The rows below fall into families. The same turns and mirrors carry the whole set onto itself and the rows of a family onto each other. For each named row, which other rows are in its family? Write them in the order they are listed.
These 15 rows form 3 families of 5 rows each.
koni: [-35  13  19   5  13 -21 -26  24 -49  17 -11  48  14  -6  30 -26   7 -29
  -6  25  -7 -22  19]
rugu: [-13   3  18  23  -4 -31  33  55 -23  37   4   8 -26 -37  39  14  15 -26
   0 -17  11 -30  19]
Forib: [-34   1  -7  29  28 -43  12  21 -32  27  10  63 -10 -33  26  19 -18 -43
  -4  -6 -18  -9  38]
figu: [-27   1  52 -10 -16 -32   0   9 -28  -2   6  16 -24 -21   1 -36  22 -33
   8  -9 -33   1  19]
mugup: [-36  13  17  18   7 -35 -30  30 -38   5 -16  32   4  -2  22 -23   1 -29
 -14  14   6  -7  26]
ganir: [-40   3   8  28  24 -28  20  25 -44  24   9  61 -17 -39   1  20 -17 -41
  -2   8 -14 -10  42]
megu: [  6 -10  16   8 -20 -27  20  17 -42  35  19  22 -18 -31  46  -4  -4 -32
  17 -13 -51  -3 -16]
Kef: [-10  11  16  19   0 -34  37  55 -22  34  -5  18 -35 -37  31  12   6 -29
  13  -9  10 -36  18]
Mufar: [-11   7  23  21   4 -39  43  49 -19  29  13  13 -37 -26  30  16  12 -16
   0 -21  -6 -33  33]
sumud: [-25   2  47 -21  -9 -35   4   7 -33  -1   0  24 -23 -10  -1 -25  32 -41
  10  -7 -36  -7  11]
gem: [-45  -9   7  31  28 -28  15  16 -40  21  13  53 -20 -42  13  16 -11 -42
  -9  -6 -15 -11  49]
gima: [-19  -5  45 -18   0 -31   2  -1 -31 -11  -1  25 -18 -19   6 -27   7 -25
   8  -7 -42   9  17]
sineb: [  7   7  17  -2 -16 -36  16  35 -45  28  12  14 -16 -24  50  -3   0 -26
   3  -6 -48  -5 -24]
rusim: [  6  -8  11   5 -17 -34  21  21 -46  34   7  19 -28 -16  39  -1  -5 -38
  22  -7 -52 -16 -18]
Dazu: [-41   9  14  16   9 -27 -34  25 -45  14  -6  43   8 -16  39 -32   1 -35
 -11  18  -7 -14  18]

Same family as gem: rugu, figu, megu, Dazu
Same family as sumud: koni, ganir, Kef, rusim

The rows below fall into families. The same turns and mirrors carry the whole set onto itself and the rows of a family onto each other. For each named row, which other rows are in its family? Write them in the order they are listed.
These 16 rows form 4 families of 4 rows each.
femu: [  4  -2  -1  14  22 -20  -3 -14 -15  12 -18 -34 -10  -4 -22  -5  27   4
   5   7   9 -15   7  21 -24  29  12]
dute: [-15 -12 -14  -7  17 -40  24  -7 -16   4 -14   4   0  28 -12  11 -32 -19
 -14  -8 -23  13  -7  11   0   4  16]
Ginov: [ -7  10  20 -13  -2  -2 -26  -7  24 -26   2   0  22  12  27   2   2  13
   3 -11 -17  -8  25   2   7   2 -30]
Tuvad: [-15  10   0 -18   9 -30  21  20  -9   8  -3   6  -3  24 -27  -8 -27 -37
 -10  -4 -17  18  -5  12  11   9   8]
Fevo: [  0  -8  -1  12   7 -12  -5  -3 -21  -7 -25 -31   2   6 -26  -8  40 -12
 -20  20  -6 -24  13  19 -19   8   8]
goru: [-16  18   3  13   3  11 -23 -12  26 -23  -3  -7  20   0  30   5   4  11
   8  -7   6 -10  19  -5  12   1 -24]
rer: [-12  -3 -21  -1   9 -40  22   6 -14   8 -14  -6  -8  25 -17   2 -33 -18
   2  -6  -9   9 -19  32  11  -3  -1]
maru: [ -5  -3  20   4  25 -14  -1   3 -20  -6 -26 -28  -2  -8 -18   6  22 -12
   4  10 -15 -21   8  28 -31   4  25]
Nebu: [ 15   3  -8 -18 -27  21  -1  -4  14  24  11  16 -17  -8  23  14 -12  -6
   5  20   3  12 -11   5 -11 -15 -21]
Tofep: [-17  -4   7   6 -18  -1 -29  -8  24 -18  -8  -5  22  14  18  -8  15   6
  -6   7  -8  -8  27 -16  11  23 -20]
botot: [ 16  15  -3 -24 -19  22   4  -1   2  19  20  16 -13  -7   9  10 -12 -23
   4  15   0 -11 -11  -4  -1 -16 -41]
Gif: [ 10   2  14  -9 -23  21  14  14  12  10  31  13 -23  -3   8   1   7 -24
   5  15 -15  15 -14   2  -8 -13 -21]
vodo: [ 13 -11  17 -16 -21  21   0 -18   8  14  11  10 -14  -1  23  12  -3 -14
  -3  29 -13  10 -12   9  -2 -27 -25]
kogu: [-20  12   6   5  -2  -4 -26  -7  25  -5  -4   0  23  13  18  -8   9  14
   4   8  14 -25  20   2  15  -1 -34]
Rap: [ 16  10   6   5  21 -20   3  -8 -22  -3 -34 -36   8  -8 -21   0  17  -9
  10   9  -3 -25   7  25 -14  19   8]
zus: [-20   2 -10   3  12 -29  14   0 -16   6  -6  -5 -22  17 -21   5 -36 -34
   4 -18  -2  14 -21  12   8  17   4]

Same family as kogu: femu, botot, zus
Same family as Ginov: dute, maru, vodo
Same family as Nebu: goru, rer, Rap

The rows below fall into families. The same turns and mirrors carry the whole set onto itself and the rows of a family onto each other. For each named row, which other rows are in its family? Write them in the order they are listed.
These 32 rows form 4 families of 8 rows each.
sav: [-25 -13  18  27   4  -2  21   5   4 -21  -8  13   1  27  13 -19   1 -14
  -6  -8  25  10  18 -11]
gune: [-12 -19   9  -8 -22   9   5  -7  14   7  40  18  10   2   9 -17   8 -21
 -13   2  -8  15 -40   0]
domon: [ 34  19   4  -7   8  -3   8  22 -10 -30  23  -1  26  18   7  -6   8 -20
  34  16   0 -11   5  23]
tutez: [ 17  18  13  11   4  -5   7   5  -3 -28 -31 -29  31   8   4  17  20 -14
  16   6  -3 -18  20  -8]
Dezu: [  7  -6  -9  18 -27 -19  -4  15  -3  11  21 -25   4  -6  -2 -12   2   6
  14   8  -3  -7 -40   8]
ribos: [ 19  30  12  -2  -4  -5  13  16  -6 -32  29   6  10  34   8  -7  11 -26
  27   7  -4 -21  -7  15]
visuk: [-30 -17   2  17 -24  15  -4 -20  24  13  -7  -2   4  -4  -2  15   2  -3
 -15 -12   9  16 -10 -27]
kifir: [ 25  19   9 -15 -27  19   0   2  -3  -2  23 -26  32  -4  -4  25  10 -13
  30   9   6   7 -33  13]
dak: [ 30  16 -12  15 -19   8  -9   3  -7 -20 -31 -27  13  16  -2  25  21 -11
  17   8   5   3  12 -13]
guk: [ -4  -1 -12   7  -8  21  11  -9  33  19 -14 -10  19   9   0  26   3   3
  -8  -5   2  19  -3 -38]
peno: [ -6  19  20 -24   0  32   0  -8  28 -33  11  21  13  22  16  16   7 -16
  30  14   8  15  13  -5]
budiv: [  3 -17  21  33   5  -7   0  -2  -2 -19  -2   5   1  23   5 -26  -3  -3
  -2   0   8 -15  25 -26]
dake: [  0 -11   3  26   2 -13   0  -4 -12 -28  -5  -2   1  20  12 -39   6  -8
 -16  -3  10  -2  19  -8]
vema: [ 14  21  -2  15   5   4  -1  10  -1 -24 -23 -18  20  12  -4  24   4  -4
  30   4  19 -12  33  -5]
leme: [ -7  -2 -11   0 -28  12   7 -22  36   9 -16  -1  28 -15   4  20   9  12
   4  -5  13  12  -2 -27]
Mur: [  4  11   2 -19 -18  25   3   7  25  10  20   1  29  -6  -7  46   6 -17
  34   7   0   6 -24   3]
bataz: [-21 -18  -2  24  10  -6   4   3  17 -16  -6  26  -4  18   9 -20   3 -13
 -11  -4   4  -2  26 -18]
Tol: [-26 -16  20  -4   4   6  13   0  20   3  46  26  16  -1   8 -19  -9 -15
   0  -4   3   1 -18   9]
Suga: [ -3   8  16 -10  11  31   7 -11  16 -30  -5  24  26  22   6  19  11 -31
   6  -4  14  11  34 -11]
Vilu: [ -2  11  23 -14   2  30   2 -15  31 -32  23  29  16  24  -8  24  20 -22
  17  -2  21  -1   4  -4]
sepi: [  7  -3   9 -18   2  25  18 -20  22 -27  10  19  28  29   8  21  12 -10
  16 -16  16  15  26 -11]
kopub: [  9   2  18   1  -8  -8  -6  14 -20 -37  31   7   9   4   5 -19   9 -28
  25   9   8 -15  -2  33]
muf: [ -3   4  -2  26 -17 -13 -13  23  -8  10   6 -22  -1 -16  -2 -15   0 -15
   2  20  -7 -12 -31   5]
bek: [-12 -16  -7  -2 -21  18  -3  -1  15  10  47  26  -2   6  -1 -10  -7 -11
   2  -4  13  20 -27   2]
gaf: [-10 -17  29 -13  -1  24   7   3  12 -10  49  18  -4   1   6 -22  -5 -19
   8  -4   4  13 -15   4]
Nid: [ -1  19 -14 -25 -22  19   4   5  14   1  18  -6  28  -9   1  34  15 -23
  20   5   1  20 -31  23]
bude: [ 11   2  18   9  12   0  -4  24 -24 -26  31  -1   1  30   1 -14   2 -37
  15  11  -3  -8  -2  23]
des: [  5  -9 -16  23 -18 -16   1  19 -18  12  -7 -31  13 -10  11 -17  -8  -3
   0   6 -10   5  -9   0]
bod: [ 11 -18 -13  33 -15 -19   4  12 -15  14   4 -23  15  -8  -9 -10   5 -10
 -11  -9   2 -10 -18   1]
zovas: [ 12  18 -22  21 -14 -10  -4   1   1  -7 -33 -18  33  13  -1  29  17  -7
  10   8   6  -8   9  -9]
reki: [-15 -31  -6  11 -13  18  -8 -13  20  14 -12  -8  20 -20  -3  16   2   2
  -9  -1  13  23   2 -20]
Bobuv: [ 28  14 -11 -18 -20  15 -18  -3   9   3  22 -15  28 -12  -9  26  11 -12
  24  14 -16  -5 -24   6]

Same family as visuk: domon, Dezu, dake, Mur, Suga, gaf, zovas
Same family as reki: ribos, dak, budiv, Tol, sepi, muf, Nid
Same family as bataz: gune, kifir, vema, leme, Vilu, bude, des
Same family as Bobuv: sav, tutez, guk, peno, kopub, bek, bod

The rows below fall into families. The same turns and mirrors carry the whole set onto itself and the rows of a family onto each other. For each named row, which other rows are in its family? Write them in the order they are listed.
These 18 rows form 3 families of 6 rows each.
Sonu: [ 32  -5  15   1  14   0 -12  30]
dagu: [ 10 -40  -7 -30  12 -12 -14  -3]
getel: [ 11 -36 -12 -25  12 -19  -2 -10]
beva: [  8 -12  22 -40  -4 -23   6  -9]
bif: [  6 -22  11 -34  -2 -21   9 -11]
fedol: [ 20  -7   3   6  15  -4 -13  38]
Rupa: [ 42  13  11   1  -1   2 -12  16]
Nupu: [-13  19 -19 -35  15   8   2  12]
mumu: [43  8 19 -4  0  0 -2  4]
Tuf: [ 12 -41   3 -26  13 -18  -3 -11]
dav: [ 46  12   3  -2  -4 -10  -4   5]
Tenuf: [ 13   9 -31 -27  14  18  -6 -12]
Pabuf: [ 24   1  14  -6  14   3 -18  35]
kure: [  4   6 -39 -27  12   4  -9  -5]
Vosus: [-17  18  -4 -29  18  12   4  13]
pusaz: [-10  17 -12 -35  16   7  -9  21]
Gor: [ 15 -18  18 -29  -2 -17  14 -17]
tozel: [  5  18 -30 -29  13  12 -14  -2]

Same family as pusaz: getel, mumu, Pabuf, kure, Gor
Same family as dagu: beva, fedol, dav, Tenuf, Vosus

The rows below fall into families. The same turns and mirrors carry the whole set onto itself and the rows of a family onto each other. For each named row, which other rows are in its family? Write them in the order they are listed.
These 15 rows form 5 families of 3 rows each.
bal: [  4  32  27  30   6  38   1 -17 -11 -12   7  14  -8 -14 -52  10  -9   0
  18 -54 -15]
Taga: [-45   6  18  27   8  43  15 -11   2  -8   2  34  13  18 -16  24 -15  17
  -8 -20 -46]
vike: [-22 -15  22  11 -11   7 -15  -6   0  -7  11  15 -27   9 -32  34 -23 -31
  -3 -18 -15]
Gumal: [-23   7   5   8 -15   2 -15   4   4  35   5  17 -28  -2  -9  18   4 -20
  -2  -3 -12]
mupi: [-13   2  -4   7   3 -21  11  -9   7   1  10  18 -30  14   4  29   1  -4
  19 -18  -7]
Fek: [-34  10  13  32  -3  67  18 -28  16   1   3   5 -12 -14   5  17  -1  12
 -11  -9 -46]
turam: [-20   8   5   2  -1  -2  -4  -9  11  21  19  21 -11   0  -7  14   4 -47
   6   7  -9]
Lamir: [-38  18  16  28  11  53  28 -35  26   9   8   5   4  -1  16   1  -7  -3
   4 -11 -46]
Bel: [  9  37   9  22  11  51 -20   8  14 -24  16  29 -18 -33 -22   9   7 -16
  16 -37 -13]
garen: [-48   7  13  21  10  40  10 -20  11  -9  11  14   0   7   5  19  15  21
   3   3 -57]
tatun: [  0  35  14   4   7  26   9 -11   9 -48  17  21 -22 -18  -1   3 -10  -6
  29 -45  -4]
seva: [ -5  52  17  24  22  39   0 -11   8 -24  24   6  -9 -36 -38   5   8  -1
  26 -29 -11]
zego: [-31   2  18   8 -10 -12 -27  -3  19   2  15   0 -33  -7 -11  15  -8 -31
  12 -14 -18]
vebo: [-34  18   2  22   0  24  45 -42   7 -26  -3  14  -5 -14   6  19   2  13
  -5 -14 -28]
mok: [ 19  31  13  24  21  43  -9 -18  18 -22  20  19  -7 -25 -14   4  15 -29
  33 -38 -22]

Same family as seva: garen, zego
Same family as Bel: Gumal, Fek
Same family as bal: Taga, vike
Same family as mok: turam, Lamir

